The same turns and mirrors carry the whole set onto itself, and each row onto the other rows of its family. Which rows share a family with each named row? Give them in list order.
These 32 rows form 4 families of 8 rows each.
j895: 20  6  -4  -19  14  8  -9  -13  -6  -6  -17  -23  -1  -2
j483: 19  8  4  -11  22  3  -11  -14  -5  -4  -14  -20  -5  -2
j107: -14  0  14  -5  -3  15  -6  3  14  1  -9  -12  10  23
j540: 4  6  9  19  5  22  -20  -8  7  -10  9  -13  -2  -18
j615: -21  -9  -7  6  -20  13  13  13  -3  -2  13  10  5  -7
j811: -15  -1  -10  5  -2  0  6  -14  10  -6  -25  -7  12  -21
j724: -16  5  12  1  -7  7  -7  2  11  9  -12  -16  9  17
j365: 15  -5  -15  -5  8  9  9  -3  -20  -14  11  6  -8  -28
j651: -11  -3  8  22  15  16  -7  -5  4  -5  12  -7  -4  -25
j144: -20  -9  -3  15  -13  8  6  11  -2  -8  17  11  9  -6
j85: -20  -17  5  2  -14  10  18  14  1  -6  1  11  4  -5
j514: 7  2  -9  -28  -14  1  8  4  -16  1  -15  -2  1  14
j67: 17  11  -2  -6  27  9  -14  -19  -5  -5  -3  -15  -3  -2
j19: -5  -3  -7  3  -1  -14  11  -8  -6  -3  -23  -13  7  -26
j951: 13  -4  -22  0  3  2  4  -5  -21  -15  9  0  -3  -30
j214: 14  -3  2  -10  3  17  -8  12  -18  -8  24  -5  -5  13
j889: 0  -7  4  -10  7  31  -5  13  -2  -1  23  -8  -1  14
j218: -2  0  -17  -27  -1  -4  15  -2  -12  1  -12  5  4  12
j772: 4  0  3  -10  9  19  -5  13  -14  1  26  -8  -5  16
j667: -1  -9  14  26  6  13  -6  -1  5  -14  11  -7  -1  -23
j116: -4  -10  -16  -23  -3  -5  18  5  -14  -3  -8  2  10  11
j802: -16  2  10  -8  -3  17  -5  0  15  10  -14  -25  8  3
j31: 13  -3  -10  1  5  -2  7  -1  -26  -14  12  16  -11  -15
j428: 18  -4  -15  -6  0  13  8  -2  -21  -19  11  15  -9  -15
j588: -16  -14  -5  3  -25  7  15  17  -2  -6  3  3  10  -5
j147: 1  -1  14  22  3  20  -13  1  3  -5  10  -15  -3  -23
j441: 16  17  -6  -8  15  6  -17  -15  -12  2  -3  -21  -6  -6
j288: -6  0  -6  6  -8  -3  8  -14  5  -6  -27  -1  6  -26
j729: 1  3  -11  7  -7  -14  5  -15  -4  -10  -23  -3  8  -21
j320: 2  6  -21  -29  -6  3  6  -2  -11  3  -9  -4  8  16
j195: 2  3  5  -9  3  30  -10  7  -6  0  21  4  -9  14
j567: -17  2  8  2  1  4  -8  -2  14  7  -12  -26  15  8

Same family as j107: j895, j540, j811, j144, j951, j214, j116
Same family as j67: j889, j667, j428, j588, j729, j320, j567

The same turns and mirrors carry the whole set onto itself, and each row onto the other rows of its family. Which rows share a family with each named row? Give them in list order.
These 32 rows form 4 families of 8 rows each.
j337: 18  19  19  -11  2  -2  -4  10  -17  -20  -28  -5  -13  1  4  -16  8  -27  -9
j743: 12  2  21  -13  -12  3  -5  19  1  -23  -10  1  -5  2  -4  -1  9  -26  -13
j659: 12  19  6  9  -12  6  -5  -14  -20  8  -29  1  -5  13  -4  -36  -2  -13  -11
j23: -16  37  -9  32  3  8  1  -18  -12  11  -19  14  -3  21  0  -14  10  -27  6
j589: -8  44  -1  13  12  -10  13  1  -2  -22  -18  4  -7  28  -7  -3  8  -27  29
j69: 4  55  2  9  11  8  21  -3  -10  -20  -10  2  -3  19  5  -4  8  -35  20
j179: -4  38  3  2  -10  -6  25  15  15  -10  4  12  9  17  -1  15  13  -34  10
j592: 1  41  2  7  -5  3  15  23  18  -23  -1  8  14  20  -5  12  11  -20  10
j274: -17  22  2  35  -13  21  8  4  8  -1  4  19  11  22  -7  0  -7  -26  3
j415: 15  15  -2  19  -17  7  -7  -16  -20  -1  -25  -3  -18  5  3  -28  -2  -17  -9
j225: 1  -1  3  8  -30  8  -3  4  12  10  -8  12  3  5  -11  -20  6  -25  -20
j585: 15  27  1  -14  -8  -5  3  -9  -16  -17  -25  -7  -13  2  15  -16  23  -32  1
j806: -5  39  7  9  -8  8  24  19  14  -21  7  9  10  17  -2  10  0  -35  12
j506: 14  14  5  -11  -30  -3  6  11  11  -27  -1  -3  -10  -1  -12  -5  4  -29  -9
j691: -22  21  -1  27  -17  7  9  4  12  10  1  21  11  21  -9  3  2  -27  -1
j849: 21  28  3  -11  -14  -5  5  -7  -17  -26  -19  -11  -20  1  6  -15  7  -28  2
j183: -11  18  1  35  -5  0  9  8  10  2  -7  17  6  35  -12  0  -4  -16  18
j930: 9  14  6  -15  -26  0  -4  14  9  -32  -5  -2  0  5  -6  3  15  -21  -6
j646: -10  18  5  27  -16  15  7  3  9  6  2  19  16  31  -7  7  -3  -11  4
j252: 2  55  -5  7  11  -5  17  -5  -9  -10  -17  3  -3  17  7  -1  22  -34  17
j560: 9  -2  5  7  -28  15  -8  -1  7  2  -4  9  3  15  -21  -12  4  -13  -17
j293: -6  59  0  3  12  -1  9  -3  -9  -25  -21  3  -1  20  -3  -8  11  -28  16
j276: -4  31  0  18  0  -7  15  19  20  -20  -5  10  3  29  -13  8  7  -24  22
j491: -15  29  0  31  6  -4  6  -9  -11  -1  -19  12  -4  35  -5  -10  -4  -19  25
j236: 5  12  -3  15  -14  6  -9  -14  -16  9  -30  2  -7  5  8  -32  10  -22  -10
j941: 12  34  7  -13  -10  -10  -1  1  -19  -26  -30  -10  -8  3  10  -19  7  -22  -1
j160: -10  39  -2  36  6  22  5  -17  -15  0  -13  10  -3  23  0  -14  0  -26  12
j471: 14  8  16  5  1  9  -10  -5  -20  0  -29  3  -13  8  -7  -27  1  -21  -16
j898: 12  13  6  -20  -24  -4  9  10  13  -18  -3  2  -2  2  -5  -4  19  -34  -7
j566: 8  -8  18  4  -14  15  -11  5  -2  -2  -12  8  -6  8  -15  -12  3  -21  -20
j860: -18  35  3  24  1  10  2  -22  -19  4  -18  14  2  30  -3  -15  -4  -18  11
j719: 9  2  0  17  -33  10  -5  4  8  -2  -6  5  -7  3  -14  -18  -6  -19  -20

Same family as j930: j659, j592, j646, j560, j293, j941, j860
Same family as j691: j23, j179, j225, j585, j252, j236, j898
Same family as j806: j69, j274, j415, j506, j849, j160, j719
Same family as j589: j337, j743, j183, j276, j491, j471, j566

The same turns and mirrors carry the whole set onto itself, and each row onto the other rows of its family. Which rows share a family with each named row? Give them in list order.
These 32 rows form 4 families of 8 rows each.
j581: -19  13  10  -23  -9  -6  -2  -26  13  32  -15  -20  -13  19  -11  3  -15  -44  1  9
j841: -5  12  7  5  7  -13  21  -19  20  1  -21  4  -4  9  -7  -9  -18  -54  -15  14
j728: -37  40  32  -29  -1  -10  1  -25  4  18  -7  -8  -15  -8  -9  -11  16  -24  -6  -7
j224: -29  57  17  0  14  -27  23  -37  11  12  -2  12  -3  -2  8  5  3  -14  -9  14
j785: -25  51  38  -13  7  -35  18  -1  6  8  -13  15  -13  -3  6  -4  -2  -22  -5  6
j404: -33  45  19  -2  10  -28  -5  -17  -13  5  1  11  -22  -6  7  16  3  -9  7  -3
j935: -7  8  6  5  -1  -13  18  -27  22  4  -13  1  4  4  -18  10  -23  -48  -9  7
j702: -8  21  8  9  17  -13  16  -31  12  10  -13  -9  -10  11  13  5  -26  -42  -28  19
j397: -35  42  24  -8  7  -24  -10  -11  -15  6  -3  4  -26  -7  4  9  7  -13  4  -10
j925: -30  40  39  -26  3  -27  11  -14  1  9  2  9  -8  -13  -6  18  -6  -20  8  -3
j938: -31  56  22  -14  2  -23  15  -20  13  21  -18  6  -14  7  4  -20  16  -21  -7  12
j957: -27  13  -10  13  26  -33  18  -27  7  2  -10  -12  -19  11  4  12  -19  -33  -8  15
j187: -14  2  7  -15  -3  -6  12  -26  17  9  -12  -3  -3  6  -22  2  -19  -54  6  7
j681: -23  15  -20  4  9  2  14  -21  10  -1  -25  -7  -14  19  4  -2  -17  -47  -4  1
j630: -31  6  0  -10  -1  -25  -3  -12  9  18  -22  -27  -25  17  -19  -2  -4  -37  -1  -3
j432: -32  42  42  -32  5  -26  11  -3  1  9  -9  7  -16  -8  -1  -4  -1  -26  6  0
j866: -29  41  18  -18  4  1  -10  -2  10  15  -5  -6  -7  6  -16  0  13  -9  6  -11
j391: -23  50  34  -8  5  -37  19  -12  6  8  -4  16  -3  -9  -1  16  -8  -16  -4  3
j933: -32  49  21  -5  2  -28  -9  -5  -10  10  -12  7  -26  2  5  1  12  -12  4  -4
j972: -33  41  27  -15  12  -14  9  -43  2  8  8  -1  -4  -18  -5  14  3  -17  -8  -4
j134: -28  17  -11  0  11  -33  13  -13  13  15  -25  -12  -26  28  -2  -7  -8  -35  3  20
j82: -24  51  10  4  32  -7  12  -12  9  -3  2  11  -6  4  12  4  0  -9  -3  9
j699: -25  14  -19  -3  0  3  9  -20  11  6  -24  -9  -12  21  -5  1  -13  -45  5  -1
j188: -12  6  8  -14  5  -6  17  -17  17  5  -21  0  -11  11  -10  -16  -16  -58  0  14
j640: -22  11  -16  4  -4  2  6  -20  12  4  -22  -13  -6  16  -11  9  -15  -43  -4  -10
j771: -29  1  3  4  14  -24  1  -26  2  3  -8  -27  -18  0  -15  16  -15  -35  -12  -7
j430: -29  51  8  -13  16  -5  4  -1  13  12  -9  8  -13  19  4  -10  11  -11  12  11
j210: -12  11  14  -1  -2  -10  0  -34  12  19  -7  -20  -3  6  -10  21  -23  -38  -23  1
j125: -20  14  -15  13  7  1  11  -22  10  -3  -22  -10  -7  13  -1  7  -18  -45  -12  -7
j759: -25  40  20  -1  21  0  -3  -14  5  -2  6  -4  0  -9  -7  15  2  -7  -10  -13
j265: -16  21  5  -15  10  -10  13  -24  13  22  -20  -9  -21  25  13  -11  -17  -48  -5  27
j504: -31  52  16  2  7  -33  -2  -9  -9  10  -6  15  -22  4  10  8  6  -9  6  2

Same family as j391: j841, j785, j935, j925, j187, j432, j188
Same family as j404: j397, j681, j933, j699, j640, j125, j504

The same turns and mirrors carry the whole set onto itself, and each row onto the other rows of its family. Which rows share a family with each named row? Give them in list order.
These 32 rows form 4 families of 8 rows each.
j217: -10  -8  -38  24  -11  1  3  4  9  -4  -1  31  0  -13  -34  14  11  9  -15  -10  -16  -10  -3  -5  20  -22  -5  5  -32  -23  3
j152: -11  -10  -37  10  -8  -2  -19  19  17  -6  -18  34  -1  -6  -37  10  11  3  2  -9  12  3  -3  -4  16  -24  -1  3  -25  -31  -11
j6: -10  2  -22  1  -32  14  -2  -2  21  -8  18  5  12  14  -31  -4  10  5  -25  16  9  15  -10  13  -10  6  8  14  -25  -2  13
j913: 6  -10  -20  10  -5  1  -11  20  14  21  6  35  -11  -13  -44  9  5  17  -11  -12  2  6  2  10  16  -23  -8  8  -22  -10  -7
j524: 1  -9  -27  4  15  8  -23  15  17  -15  -20  45  11  3  -33  3  10  -14  6  -8  12  3  -16  -2  20  -3  7  6  -13  -37  -11
j490: 20  -20  -44  21  1  15  -1  10  18  -24  16  12  -13  19  -35  -8  -5  -17  -28  12  22  9  -3  7  -5  -15  0  17  -26  2  19
j388: 8  -9  -28  22  19  8  -21  5  -5  -27  -7  22  12  -18  -16  3  1  0  -5  -9  -13  21  -18  24  8  3  16  -6  -24  -24  8
j775: 11  -3  -15  13  0  24  -29  9  -1  -10  16  16  -5  22  -49  -2  -8  -12  -37  33  18  9  -10  8  -7  22  -2  -12  -14  -16  -1
j363: 23  -2  -27  35  -25  6  -30  17  -4  -10  13  29  12  17  -33  -7  -8  -17  -29  17  8  2  -21  5  -20  6  5  -1  -42  -25  12
j442: 22  -5  -42  33  -30  7  -18  15  -14  -7  16  11  3  20  -23  -5  -1  -4  -31  18  0  10  -16  5  -12  -8  2  14  -34  -13  17
j983: 5  -3  -40  14  20  12  0  6  -4  0  -1  33  5  -13  -31  11  20  16  -32  5  -24  -7  10  -5  21  1  4  0  -26  -27  0
j576: 27  5  -40  23  -17  16  -14  6  -2  6  13  13  14  21  -18  -9  6  4  -39  18  -12  14  -15  1  -11  11  18  27  -26  -10  11
j709: 15  -4  -38  -6  30  15  -21  15  4  -10  -17  35  12  -3  -30  7  19  1  -10  9  -2  3  3  2  27  4  12  10  -9  -29  -16
j819: 3  -9  -39  -1  -19  9  -8  14  35  -16  8  5  10  24  -23  -1  16  -20  -42  11  12  18  -9  12  -10  -8  7  15  -20  -14  16
j366: 3  -6  -48  -1  7  5  -17  19  4  -1  -15  25  0  -12  -33  14  19  19  -14  7  -3  4  15  -1  22  -18  4  6  -22  -24  -16
j912: 11  -13  -28  20  35  15  -13  1  -3  -15  -7  44  14  0  -32  6  10  -10  -23  -3  -11  -6  -8  -3  23  17  0  2  -15  -37  1
j448: -1  -17  -8  10  5  0  -14  17  10  -1  1  50  6  -3  -34  3  5  -10  2  -24  18  14  -9  4  13  -11  -9  15  -18  -9  4
j38: 21  1  -23  4  -14  17  -29  22  16  -5  5  26  -7  15  -48  0  12  -26  -57  28  13  -1  -3  1  -7  6  10  -7  -9  -17  0
j284: 24  -10  -28  28  6  13  -18  21  12  -21  18  31  -9  15  -56  -10  -6  -22  -36  18  28  -5  4  -1  -8  -1  12  -11  -25  -11  12
j894: 26  1  -21  15  -6  17  -10  8  30  -1  13  37  6  5  -55  -19  15  -3  -44  11  18  -8  8  4  -10  15  27  2  -24  -12  11
j436: 16  -8  -36  8  -4  15  -21  23  24  -19  11  7  -7  29  -36  5  -1  -34  -41  24  13  8  -16  11  -4  -9  3  -2  -13  -21  7
j874: -2  -7  -20  24  -9  6  -18  1  -10  -16  -13  32  5  -22  -18  -4  13  4  -5  -22  -5  20  -17  10  9  0  15  4  -16  -16  10
j587: 14  0  -29  29  20  13  -27  9  -3  -7  -7  20  -6  -22  -29  10  -7  10  -18  -1  -22  15  -12  13  8  1  18  -16  -21  -23  -9
j367: 12  -10  -16  4  41  5  -16  22  3  -12  10  42  23  4  -32  5  7  -7  -5  -8  7  16  1  13  18  4  7  4  -14  -17  5
j873: 4  2  -20  30  -9  11  -23  5  -8  5  -14  31  -12  -26  -32  2  5  14  -18  -14  -15  14  -12  1  9  -2  18  -6  -14  -14  -6
j516: 1  10  -12  1  -20  22  -15  5  5  4  15  23  4  7  -44  -9  14  8  -45  29  11  8  2  2  -12  23  12  -4  -22  -8  3
j165: 19  -2  -27  4  31  5  -13  26  8  12  14  27  6  -6  -41  12  7  19  -18  3  -9  7  13  19  22  -8  8  -2  -17  -19  -5
j979: 8  -1  -26  -5  -28  12  -16  14  26  -3  2  24  10  10  -35  -6  29  -12  -57  15  12  8  4  2  -12  6  14  10  -16  -11  9
j461: 21  -9  -37  8  -10  18  7  -1  35  -4  12  18  1  10  -33  -18  15  2  -37  5  13  6  1  11  -7  1  16  30  -25  0  17
j742: 29  7  -23  26  -12  15  -25  8  7  3  10  31  24  17  -29  -11  0  -10  -38  16  -3  6  -20  1  -20  24  20  11  -34  -21  5
j829: 0  -10  -26  14  -11  16  -16  3  14  -22  20  -2  3  28  -36  2  -12  -15  -18  22  17  16  -22  19  -5  6  -6  7  -17  -10  9
j755: -4  -19  -27  31  5  3  -10  0  11  -18  -7  42  9  -1  -35  9  1  -17  -4  -19  -3  -9  -21  -3  20  -4  -9  7  -21  -33  4

Same family as j38: j152, j524, j709, j819, j366, j436, j979
Same family as j775: j217, j6, j983, j912, j516, j829, j755
Same family as j490: j913, j448, j284, j894, j367, j165, j461

